In the data rows, 128 means zero.
Every row has a hidden score from 0 to 40. What is each row's score? 20 is about the middle. The score is a weighted sum of the row's numbers plus the product of two more (or one squared), each taken from its middle value.
[136  87 115 116  77 103 128 138 110 157 144 133 124 109 116 132 162 175
 152 158 121 108 135 156 145 138 155 100 116 133 199] 14
[115 172 143 136 152 150 101 133 121 105 106 109 106 105 118 152 162 155
 156 142 125 112 109 171 148 146 149 150 130 119 156] 16
[120 168 134 135 148 146 108 130 151 147 140 155 151  91  88 154 142 135
 162 149 106  99 129 130 119 139 141  70  75 125 172] 22
[128 142  61  66 139 105 105 122 143  81  96 158 121  92  95 147  74  99
 170 140  79  85 122  90 109 162 142  40  71 135 137] 30
[132 168 147 127 112 109  97 119 160 149 137 124 128 118 112 169 163 166
 154 161 160 155 128 168 163 133 150 159 166 127 103] 25
[123 154 145 158 185 159 107 102 108  76  86 140  96  86 108 115 101 118
 149 144  92 105 108 116 133 145 148  82  72 132 142] 30
[125 118 150 141 163 150 144 122 121 144 139 141 150 167 168 104 129 130
 120 138 175 172 127  84  86  83  81 113 133 115 102] 20
[123 117 146 138 119 127  98 125 113 138 154 133 127 120  94 133 179 175
 157 177 150 136 123 148 139 136 141 159 154 114 125] 14
[117 127 139 161 133 125 122 113 106 130 107  88 103 136 122 128 176 181
 133 152 182 173 123 108 111 109 101 133 140 114 110] 22
[126 125  81  78  97  77 103 111 173 131 142 132 148 101 100 192 168 174
 174 176 105 103 142 155 158 143 146 101  86 150 185] 20
[126 128 137 120 142 127 107 121 132 135 155 162 143 110 110 137 130 158
 163 148 117 118 122 160 171 168 165 146 150 135 120] 20
[120  77  79 100 106  81 114 116 114 104 116 141 129 105 118 133 135 158
 177 159  89  98 133 106 103 136 113  44  71 121 155] 32
[113 128 163 162 116 131 115 128 128 154 150 128 146  97 115 127 181 171
 128 148 133 127 126 188 164 145 156 143 137 112 161] 18
[135 128 156 155 166 159 236 161  85  69  55  56  71 160 134 113  67  63
  84  76 165 181 120  77  86  77  74 131 133 118  94] 20
[118 147 146 168 166 165 110 138 128 144 158 157 164 104 118 113 128 151
 159 144 111 107 132 144 158 143 153 113 112 129 137] 22
[126 161 134 128 149 155 103 115 122  84  94 129 112 108  91 130 124 145
 158 151  80  94 143 147 160 163 163  93  99 130 149] 25
[115 153 126 115 132 125 113 123 171 145 167 171 161 148 125 158 121 121
 134 137 139 128 126 125 115 122 132 149 130 127 107] 18
[103 131 139 116 119 134 128 121 141 168 164 149 148 189 170 117 111 112
 103 104 157 153 114 118 108 101 104 165 167 127  96] 17
[121 119 168 173 141 136 151 128 120 169 148 119 136 163 148 110 168 151
 113 128 181 166 120 106  86  85  98 136 149 126 107] 13
[138 128 153 168 150 151 103 114  95 114 115 114 111  99 115 129 160 165
 160 158 137 133 127 153 151 141 137 126 152 113 108] 21
[129 131 162 155 141 144 113 112  91 123 126 102 104 112 110 109 187 188
 170 170 149 142 104 160 153 143 143 140 155 114 106] 20
[191  83 130 133 135 147 192 187  83 100  76  89 105 168 194 118  46  43
  55  56 154 170 120  73  78  76  79 111 123 133  94] 21
[124 165  64  70  78  70 112 121 165  82  86  81  85  93 118 210 137 142
 133 132  92  90 176 183 150 161 167 125 117 200 172] 11
[119 134  64  77  82  64 100 117 184 122 129 143 130  90  93 159 110 122
 120 133  82  93 172 181 171 164 174 103  99 170 197] 24
[114 118 124 142 170 150 123 125 105 103 132 151 138  99  98  99  96 100
 130 118  81  89 133 111 119 150 129  65  62 122 151] 27
[110 103  98 111 124 120 111 132 137 118 135 154 145 104 106 129 131 138
 156 147  92 109 111 154 156 171 166 115 119 129 143] 20
[142  75 142 109  99  93 171 136 118 153 128 108 118 199 206  95  97  73
  70  63 172 171 106  87  80  76  77 154 164 131 108] 27
[129 117 117 130 137 125 108 124 140 140 138 164 154 106 110 121 122 127
 143 137  96  98 129 161 167 166 172 120 116 131 152] 20
[244  46 139 119  65 102 218 231  80  66  60  36  39 178 207 115  46  44
  48  39 151 175 132  92  75  72  65 115 171 120 118] 18
[108 101 146 122 107 115 125 117 101 172 134 125 127 153 127 110 138 107
  94 112 141 118 136 165 145 116 135 190 182 120 107] 20
[122 117 150 145 118 134 112 115 126 163 160 133 153 118 112 114 166 145
 116 116 128 132 129 151 164 124 141 156 173 119 127] 23
[123  96 160 158 121 148 151 132  77 135 116  78  95 141 132 105 154 129
 101 129 181 184 123 107  99  91  93 149 164 124 102] 14
[123 164 152 171 146 168 108 126 148 161 152 133 160 114 122 130 143 134
 128 138 122 118 108 165 171 142 158 159 147 139 122] 17
[117 148 102 127 149 132 102 118 122  89  78 106 107  91 120 170 152 146
 175 160 103  96 116 149 143 159 162  92  77 135 152] 18
[118 102 140 122 101 124 111 123  91 146 136 114 128 130 129 110 143 133
 108 122 140 135 124 164 150 117 135 173 179 131 103] 26
[125 109 121 100 104 107 144 125 145 166 157 141 152 192 187  99 120 115
  93 110 171 172 134  91  92  73  80 165 162 108  96] 22
[121 118  97 111 157 149 109 118 117  96 117 162 150  96 112 111 108 112
 150 129  94  88 135 112 138 145 156  88  71 133 121] 20
[125 102 130 114  87 105 157 123 131 152 141 109 146 195 198 107 113  68
  77  94 181 182 118  81  75  81  75 139 142 124 102] 39
[120 113 155 158 113 115 104 110 127 156 152 107 135 111 102 117 172 158
 119 143 119 107 131 187 176 140 158 154 159 121 156] 18
[124 154 149 156 146 151 133 123 109 133 133 126 126 127 108 106 131 143
 146 126 147 129 119 126 132 118 132 161 143 122 117] 16
[130 141  53  54  72  64 118 115 180 109  95 119 100 105 103 189  80  89
 114  97  81  99 201 169 159 165 158  87  77 206 174] 24
[130 117 139 154 160 157 103 126  93 135 133 139 134 132 107 102 150 158
 153 160 135 128 120 146 140 138 139 142 151 103  94] 18
[134  83 150 161 155 151 160 120  87 127 128 121 130 159 148 106 112 114
 123 102 167 159 123  80  87  83  73 124 156 125 104] 15
[127 172 160 152 147 169 169 136 146 173 148 156 152 173 165 114 118 119
 102 125 177 168 112  71  68  81  65 127 130 124  88] 19
[138 134 110 116 104 120 113 114 152 168 151 152 155 152 130 143 159 172
 142 153 154 156 106 120 120 112 124 135 139 106 113] 25
[112 160  87  98 129 105 109 122 187 139 159 162 160 119 101 154 104 129
 155 147 112 106 135 135 147 156 152 111 106 135 120] 21
[124 106  53  55  98  81 123 127 142 124 118 128 123 100 108 167 128 152
 163 162  81  95 130 106 113 137 124  64  72 158 184] 28
[131 169 137 131 146 122 122 131 154 137 139 158 148  99  99 158 164 156
 155 155 118 101 124 131 137 142 139  99  87 129 161] 20
[161 114 155 164 109 129 208 197  88 125 133  75  88 202 221 102  57  48
  53  36 151 176 122  89  84  68  80 126 166 137 101] 19
[134  90 131 139 115 137 124 120  87 158 155 125 135 139 135 109 137 136
 110 135 149 142 114 136 133 125 118 169 164 121 111] 15
[115 102 128 127 139 133  96 114 107 130 136 158 149  98 106 114 116 127
 141 128  90  92 120 156 168 169 157 101  91 118 157] 26
[118  86 137 140 113 117 153 120 107 163 168 117 146 167 154 106 139 148
 109 118 155 154 126 101  99  85  89 137 136 120 115] 15
[134  94 166 156 101 134 176 148  90 149 118  95 115 178 186  97 128 112
  88  96 180 182 118  73  83  81  80 145 161 111 105] 14
[117 103 137 124 148 156 155 132  97 110 107 135 119 140 127  98 118 110
 129 131 163 159 112  81  93  92  88 152 134 121  98] 27
[123 175 138 134 147 141  97 123 171 129 124 151 151 105 113 164 148 154
 154 161 108 110 134 130 129 148 136 116  94 139 180] 17
[130 127 141 126 103 130 117 112 152 180 166 166 176 148 117 125 143 135
 131 133 140 132 117 125 120 114 126 137 130 114 100] 23
[119 120  78 109 151 132 118 128 119  71  91 147 119  90 102 118 108 108
 174 147  85  93 117 120 127 161 145  73  76 124 135] 23
[102 143 101  98 109  82 117 135 182 168 163 154 144 144 132 147 144 137
 134 131 151 149 125 128 118 121 123 162 145 118  99] 20
[122 127  97  96 111 101 102 132 140 118 119 147 128 106 112 135 137 146
 162 159  80  96 116 147 146 144 126  85  81 136 173] 38
[116 166 106 130 192 153 110 111 145 123 134 177 144 108 118 128 111 121
 157 134  85  97 136 132 145 157 163  86  84 115 116] 27
[129 121 105 110 145 151 104 122 106 118 122 152 134 111 112 122 121 144
 159 164 116 105 128 137 156 148 152 129 132  95 118] 24
[142 142 136 131 140 131 116 122 114  89  95 112 105  96 101 142 128 142
 150 150  94 100 119 157 152 162 166 134 110 136 170] 20
[124 155  45  53  88  67 102 113 179  88  90 112  84 100 100 206 111 113
 145 132  82  88 188 144 154 160 167 105  73 194 184] 17
[119 145  69  62  83  73 114 125 183 112 130 127 142 106 121 147  97 110
 118  99  74  90 165 159 146 174 171 111  93 168 168] 30
[127 170 106 105 110  87 114 128 173 108 114  99  97  96 103 183 129 132
 125 133  78  88 165 160 161 151 157 104  75 189 202] 17
[123 125  99 100 118  93 107 125 161 112 135 156 127  94 109 156 139 143
 161 148  91 113 110 123 144 147 143  72  81 145 174] 28
[132 132 181 150 129 140 125 130 128 160 146 126 145 158 138 117 157 160
 114 127 167 164 119 104 107  98 107 147 151 126 107] 18
[132  90 142 143 105 128 133 124 120 160 165 143 141 153 157 123 158 138
 114 119 168 154 114 132 119  93 112 155 158 115 108] 15
[122 142 144 150 175 169 123 123 106 134 154 152 141 100 120 105 124 154
 144 150  96 102 118 133 132 149 150 101 117 123 121] 24
[125  92  95  98 111 114  96 105 146 117 118 140 136 104 108 155 149 135
 186 174  91  98 122 117 130 129 138  57  62 122 180] 27
[131 160  79  86  71  70 108 139 186 135 110 113 112 100  98 167  95 103
  99 119  91  88 203 184 175 168 163 142 110 190 189] 12
[123 117 151 143 108 127 118 130 127 179 178 122 149 152 140 113 141 144
 111 118 151 155 128 140 123 112 117 161 172 136 105] 17
[131 145  92  75  90 103 107 116 179 152 151 167 166 162 127 165 127 113
 146 126 154 126 119  95 107 112 109 145 139 106 111] 23
[122 146 162 162 174 173 120 114 108 117 149 127 150 112 117 109 121 121
 145 116 115 123 116 157 143 152 149 143 163 121 100] 23
[117 155 150 149 159 160 121 113 121 107 133 123 121  87 105 130 125 135
 149 152 116  97 119 153 167 166 158 135 130 117 155] 15
[129 129 133 127 127 118 106 121 120 133 134 120 132 111 110 125 175 149
 146 162 135 132 107 138 146 131 140 133 133 102 140] 26
[130 171 160 162 169 176 125 114 115  77  86 114  92 103 119 146 154 165
 168 150 160 147 118 120 124 127 112 126 109 127  91] 15
[131 137 143 164 186 146 111 128 113 114 140 162 143  95  93 124 113 149
 147 134  87  93 126 169 158 173 170 104 104 121 148] 24
[119 144  72  77  76 103 114 109 203 141 131 156 166 150 129 181 135 139
 155 159 148 138 148 112  98 121 118 167 128 123 112] 14
[122 160 176 157 137 155 142 118 140 166 166 140 157 161 160 115 117 116
  97 113 149 145 110 117 105 111  88 170 141 112 100] 20
[113 117 115 120 148 120 119 126 115 103 137 161 146 102 104 103 118 125
 159 155  86  87 118 133 145 177 161  95 105 121 142] 22
[122 147 155 149 141 146 119 113 144 171 166 166 169 120 110 112 127 137
 125 124 113 110 138 151 155 146 145 141 154 120 148] 22
[127 187 117  99 154 142 123 124 180  92 103 148 131 108 101 162 111 106
 142 137  85  88 153 126 139 172 161 110 100 134 126] 20
[118 107 114 109  80 100 115 132 129 146 148 139 133 114 108 143 175 166
 163 165 113 109 128 148 142 148 158 113 106 111 170] 16
[114 149 128 164 155 163 118 121 139 142 155 162 146 113 111 113 122 124
 145 151  96  88 137 112 133 142 141  91  96 119 159] 15
[130 101 139 133 126 125 127 111 101 139 121 112 130 105 106 111 152 159
 142 150 140 119 115 171 172 142 150 158 141 113 138] 17
[126 136  76  70  72  79 111 119 185 124 148 145 139  99  98 195 155 155
 146 170  97  96 169 160 166 158 169 110  97 174 178] 16
[127  77 138 125  95 102 122 141 114 180 162 133 132 180 203  95 132 122
  99  89 162 169 124  94  90  86  79 132 153 124 101] 19
[125 157 128 126 148 161 107 112 100  73  77 105  97  95 104 149 145 147
 173 157 100 104 130 133 152 150 160  95  96 145 139] 21
[127 141  87  87  78  85 105 127 158 124 120 116 123 109 113 206 177 160
 165 182 133 132 147 137 132 134 130 140 124 131 124] 24
[139 118 135 142 139 138 117 135 126 137 145 150 155 117 112 108 153 156
 152 155 120 111 114 163 159 159 159 158 157 135 124] 17
[122 117 115 118 131 145 122 121 117 117 129 150 134 109 114 126 151 117
 156 156 116 104 115 141 148 157 167 155 141 109 112] 15
[133 118  81  95 114  99 123 124 194 148 155 178 146 158 125 147 111 128
 133 141 150 121 113 106 121 126 125 163 143 118  87] 12
[127 144 124 127 159 146 118 114 114  92  91 112 110 103 114 127 137 154
 144 147 101  89 122 148 142 157 163 114  97 115 184] 20
[113 159 153 148 115 132 127 104 114 119 109  79 108 107 114 135 163 171
 137 131 137 122 144 185 171 150 161 165 174 120 139] 15
[127 177 145 137 164 168 110 110 159 138 160 156 162 122 111 137 128 139
 144 138 105 100 127 148 157 152 152 150 142 124  97] 20
[114 122 145 145 109 127 141 117 121 170 183 135 148 184 191 105 125 115
  99  91 168 168 126 109 100  91  98 167 176 120 104] 23
[134 151 133 141 140 143 166 135 148 151 136 158 156 187 201  94  80  80
  93  93 160 162 116  85  85  86  93 157 160 133 108] 19
[115 145  43  51  63  53 110 110 186  90  85 117 100  95 108 182  90  94
 131 100  81 100 198 148 164 164 149 100  93 202 172] 21
[112 167 137 118 131 115 106 117 155 128 109 113 101 109  97 180 126 130
 130 137  87  96 152 147 163 150 144 105  83 180 199] 17
[129 124 129 133 125 122 110 120 145 166 174 155 150 128 115 115 134 145
 129 149 132 117 123 134 140 129 130 138 125 126 124] 17
[111 148 106 101 150 128 114 127 174 155 163 172 172 109 114 144 151 128
 146 144 100  96 118 132 129 154 141 122  98 122 144] 19
[127 154  67  51  91  80 111 131 210 138 140 162 178 129 116 182 129 130
 139 133 156 116 135  98 113 128 128 147 110 135 110] 16
[130 131  85 116 156 131 107 108 113  83 113 151 117  97 112 113  93 122
 148 126  76  97 121 135 139 163 169  85  89 135 143] 38
[110 129 133 143 134 131 124 131 141 153 167 179 171 167 168 114 148 119
 142 125 148 163 123  75 106  92 100 136 153 145 104] 28
[119 168 124 109 149 124 113 107 147  93 109 130 118  98 112 162 124 161
 150 163  99  94 133 159 167 178 171 148 111 142 143] 15
[116 161 166 133 149 159 110 121 135 161 148 138 134 128 119 127 149 149
 147 155 139 124 124 134 138 129 139 132 136 111 131] 20
[217  58 120 118  86  96 205 168  78  91  61  64  70 191 208 110  57  54
  49  45 167 174 129  83  84  82  73 142 158 111  89] 36
[122  81 132 127  91 115 141 120 106 177 167 130 137 173 162 108 164 142
 119 140 165 175 119 107  91  84  99 151 151 119 104] 18
[109 136 155 164 169 166 139 130 106 120 138 135 122 151 123 112 134 113
 133 132 163 160 129  92 106  88  96 127 130 114 104] 18
[120 132  89  91  97  84 128 105 192 153 154 154 160 181 162 164 127 120
 117 125 166 161 120  86  76  98  86 137 130 121  92] 32
[118 182 134 129 168 176 122 113 151  94  98 132 123  96 121 125 104 110
 138 126  85  91 132 143 146 163 146  95  75 132 164] 22
[129 112 135 139 118 125 112 120 134 156 155 147 135 120 107 106 156 158
 135 151 108 105 123 149 167 151 156 121 115 117 167] 18
[121 113 124 136 162 163 112 115 104 109 108 162 143 108 105 110 101 120
 143 132  77  89 113 120 120 143 129  53  63 118 159] 26
[126  88 151 134 100 120 118 120 118 163 163 144 153 148 143 120 158 159
 119 138 160 161 134 137 122 118 116 151 158 118 107] 17
[229  68 121 106  64  85 237 176  81  48  38  23  42 190 194 107  42  31
  44  47 158 169 120  85  71  71  69 159 171 129  96] 23
[106 160 136 122 134 130 133 131 185 139 156 164 177 176 157 112  98 100
 118 104 139 113 103  93  92  93 106 133 123 124 110] 20
[117 174 166 162 166 157 196 152 126 142 137 126 152 181 186  96  94  97
  92  98 176 169 116  82  84  76  74 125 146 126  96] 22
[120 169 169 153 154 147 181 121 130 126 116 133 138 175 149 117 101  91
  94  95 163 159 113  85  69  82  90 136 122 118 102] 25
[122 136 161 170 154 145 119 130  90 127 113 122 119 109 105 118 142 155
 139 127 126 101 129 142 156 155 142 142 122 123 173] 13
[113 136 128 137 131 148 126 129 133 133 160 150 149  95 102 122 145 138
 137 129  82  86 119 139 154 141 143  92  73 133 189] 19
[130  83 145 134 100  93 104 118 130 167 157 127 130 148 130 113 157 141
 129 138 167 170 117 119 100 100  97 128 139 140  97] 24
[138 160 138 138 160 151  99 115 154 150 141 156 139  99 114 141 131 146
 151 142  84 110 134 144 154 151 149  71  81 131 180] 29
[126 139 161 150 150 145 107 119  99 124 127 114 132 107 112  94 152 159
 142 150 118 101 100 153 154 153 156 131 115 130 169] 22
[148 117 159 147 130 139 212 169 124 153 139 123 130 205 210 100  78  47
  62  54 160 175 131  73  80  90  69 113 151 111  93] 23
[103 127 127 109 106 106 116 128 148 166 166 150 158 113 117 131 166 146
 133 141 114 100 109 163 145 145 142 132 105 119 184] 19
[126 129 145 135 125 126 121 122 160 146 169 138 154  94  99 132 155 153
 129 132  94  91 116 157 156 142 130  88  94 120 192] 23
[130 173 100  93  84  93 115 121 175 110  96  96  92 106 102 166 119 120
 109 115  86  86 154 169 163 147 146  98  86 188 214] 23
[128 115 143 142 150 149 108 124 113 130 129 140 137  95 111  98 123 130
 133 122  78 100 128 155 160 169 154  99 110 121 166] 25
[126 176 108 110 155 136 111 118 175 138 141 158 162 143 111 153 109 128
 150 128 140 118 121 114 116 146 131 155 145 135 105] 22
[115 129 138 147 149 141 129 121 121 124 144 151 160  98 116 113 132 140
 139 163  79  87 117 114 133 139 122  71  72 121 181] 32
[133 118  58  74 131 105 112 132 107  74  89 164 125  95 107 134  98 112
 167 130  85  98 127  95 128 157 135  41  77 113 123] 32
[119 144 159 155 171 164 109 126 152 165 165 166 167 106 113 115 135 133
 135 126 117  99 143 163 159 161 161 130 131 113 116] 15
[127 142  65  70 107  83 106 117 201 110 140 173 164 107 100 190 126 131
 157 159 109 104 127 123 120 140 137 119 103 137 137] 23
[110 120  86 101  96  96 113 112 158 113 144 125 137 108  99 180 164 183
 166 179 148 130 123 135 144 121 136 150 119 125 129] 15
[140  43 131 120  66 110 137 107  88 163 151  91 114 167 163  89 126 106
  64  87 159 159 123 111 102  78  98 159 189 135 102] 20
[125 135 138 152 138 139 100 118 113 110 105 117 109  98 112 123 139 156
 150 158 101  92 147 167 161 158 159 116 103 145 183] 13
[117 112 160 143 120 131 137 119 124 170 170 132 164 164 174 101 126 129
 107 104 151 160 107 123 112 101 119 159 186 112  99] 23
[120  73 133 122  79 100 110 109  93 142 141 111 115 145 146 101 173 158
 120 146 178 183 119 104  97 101  91 140 154 110  92] 23
[122 132 145 135 152 148 114 128 144 165 156 128 149 106 108 131 148 161
 140 151 126 112 139 143 150 131 127 114 110 113 156] 17
[130 177 159 180 194 174 105 124 137 126 125 164 149 105 111 114 116 107
 136 130  91 101 117 148 157 162 140 103 113 123 132] 28
[137 164 154 166 175 170 115 122 143 141 134 167 156 118 108 136 126 146
 155 131 120 112 120 159 171 167 168 172 161 130  99] 15
[124  72 141 105  84  93 126 142 104 181 151 102 136 172 170  90 142 123
 101 101 175 180 105  99  82  94  73 151 164 135  91] 21
[232  66 122 114 103 104 212 188  82  51  63  57  61 185 189 104  45  59
  52  26 158 169 117  77  77  64  81 163 170 125 107] 30
[120 170  85  76  88  86 114 126 177  82  72  93  82  89 104 208 135 134
 145 112  85  85 188 157 174 162 150  97  85 215 214] 10
[124 141 148 148 122 139 172 127 143 171 155 142 155 190 172 103  86  87
  92  91 161 157 127  84  83  90  77 165 154 114 101] 16
[129 175 122 125 111 129 107 124 172 137 151 114 124 104 114 182 167 162
 165 152 106  98 164 170 173 157 170 121 113 153 171] 10
[120 135  58  57  93  63 112 129 183 105 119 137 134  98 105 194 153 145
 145 126  79  82 165 150 161 163 155  90  73 176 182] 16
[115 119 128 130 144 137 112 118 133 156 143 147 138  98 114 119 154 135
 142 147 107 110 120 157 166 165 159 120 112 134 164] 19
[125  69 172 159  80 108 120 151  84 117 101  39  78 127 144 101 153 143
  79  97 163 186 122 104  83  74  68 140 173 126 121] 23
[129 153  65  74 107  86 123 121 180 120 107 141 116 100  95 159  90 118
 125 110  86  95 176 175 171 173 166 132 108 151 160] 21
[136 129  83  86  93  97  93 124 144 119 125 114 117 109 111 199 176 164
 173 157 154 130 133 134 130 132 139 136 120 132 112] 16
[114 100 145 138 106 136 103 105  86 135 111 118 141 106 110 102 156 162
 139 145 123  98 126 176 150 128 152 153 127 130 175] 21
[119 131 171 156 127 153 129 107 112 125 102  94  96 125 122 127 178 164
 130 171 174 179 131 114 113  93  99 153 159 134 107] 35
[116 134  82  76  75  72 101 117 164 112 107 111 108 100 101 153 105 105
  91  99  86  94 177 204 199 167 178 163 149 126 142] 25
[119 130 142 158 151 140 117 125 117 120 120 132 113 116 113 130 181 172
 164 160 159 155 134 164 135 135 127 146 166 125 109] 19
[141 120 120 108 133 143  89 130 140 118 122 159 139  94 104 135 138 131
 162 161 103  94 144 146 147 164 159 120 102 121 125] 19
[130  58 108 113 102 107 119 120  95 143 119 126 124 114 115 103 141 156
 136 154 122 119 121 144 142 128 129 120 105 129 163] 19
[125 125 140 151 163 149 109 117  94 113 136 139 116 112 112 114 145 156
 150 143 117 112 122 140 158 162 160 153 140 122 109] 15
[129 156 125 136 137 127  93 121 123 108  97  93  79 104 105 173 187 179
 165 146 172 175 135 103 120 114 104 120 165 119 103] 23
[113 146 148 138 115 128 101 124 142 163 171 142 146 111 110 142 165 150
 127 128 126 117 143 172 189 147 147 153 155 133 154] 16
[119 101 130 135 123 136 139 124 104 130 132 127 120 153 147 108 130 139
 136 141 154 158 122 131 114 123 129 169 163 126 105] 12
[123 119 109 124 176 173 113 128 100  89 110 144 141 101 105  97  97 100
 138 126  82  99 129  96  91 138 129  58  60 124 145] 25
[119 165 128 139 169 167 104 123 147 131 131 152 139 102 111 132 127 144
 145 147 100  95 133 151 163 170 167 111 109 124 134] 16
[122 138 100 109 157 143 123 139 161 102 107 170 153 103 103 141  99 104
 156 156  85  98 138 125 127 166 159 100  81 133 130] 26
[117  87 165 138  89 123 138 130  87 159 144  89 110 155 136 119 174 149
 104 113 175 170 117 114 105  85  94 161 166 118 112] 14
[133 102 141 145 159 148 115 124 110 125 137 157 135 108 106 106 136 160
 156 159 128 124 117 141 161 146 145 145 153 126 101] 30
[123 113 148 160 132 136 110 122 120 158 149 122 136 115 114 124 166 167
 145 155 129 113 121 163 164 141 143 146 133 117 151] 12
[145  46 110 104  74  60 122 132  92 128  96  97  99 158 179 105 113 116
  74  91 166 183 114  87  63  85  81 128 164 119  79] 32
[130 160 157 176 184 197 140 118  97 105 101  91 117 114 110 141 117 140
 132 139 152 137 120  89 110 114 109 145 138 111  98] 11
[121 135 156 143 143 140 107 117 147 160 160 142 143 111 106 107 126 133
 110 117  98 103 121 182 163 151 159 140 151 130 168] 24
[126 163 157 164 189 180 114 118 116 111 120 138 117 116 119 138 126 123
 156 154 133 124 122  96 114 132 123 125 132 129 104] 15
[118 149 176 154 159 143 117 126 112 118 109 112 106  98 106 132 162 157
 138 136 113  93 120 188 163 156 177 146 122 113 162] 16
[119 167 119 130 113 131 107 103 155 140 138 129 126 119 121 161 161 167
 158 145 129 127 152 186 167 149 151 169 168 119 134] 16
[111 106  91 101 119 112 116 126 115 123 129 147 134 109  91 128 157 164
 156 151 118  98 132 127 114 132 126  81  70 118 157] 15
[117 111  53  75 145 112 115 114 129  68  66 164 129  95 108 110  73  79
 143 120  72  93 104  87  97 153 134  43  70 129 105] 36
[129 134 130 136 136 119 119 122 131 120 134 119 121  99 102 161 176 159
 146 163 126  99 120 146 143 145 143 111  97 133 167] 17
[122  76 138 139 128 127 103 133  92 147 138 146 131 126 121 103 140 137
 134 115 131 146 117 145 157 132 136 156 176 118  97] 26
[135 139 166 151 169 156 133 143  91 116 128 120 116 125 114 107 145 140
 130 132 161 143 113 108 107 114  95 138 141 112 102] 17
[133 112 159 158 126 155 113 120 101 115 127 117 124 122 125 119 170 162
 155 168 166 182 120 125 131 123 117 153 159 117 105] 20
[119 118 131 131 155 139 118 133 137 129 157 167 157 108 113 130 139 149
 142 158 115 103 115 115 132 136 138 107 113 122 135] 21
[123 152 144 174 161 157 123 110 135 156 159 149 167 100 108 132 138 155
 133 114 111 105 137 164 173 153 162 154 138 122 139] 17
[127 130 127 134 146 130  98 114 139 129 137 153 144  94 103 102 121 143
 134 131  82 104 134 170 172 174 178 107 114 120 141] 30
[113 101 154 150 120 129 124 130  91 154 127 104 125 142 138 108 179 145
 126 142 178 177 128 128 113  93 108 142 155 107  91] 22
[116 139  88  97 103 106 109 127 150 143 128 155 132 103 123 179 154 163
 156 167 114 117 128 139 134 151 139 110 100 128 168] 17
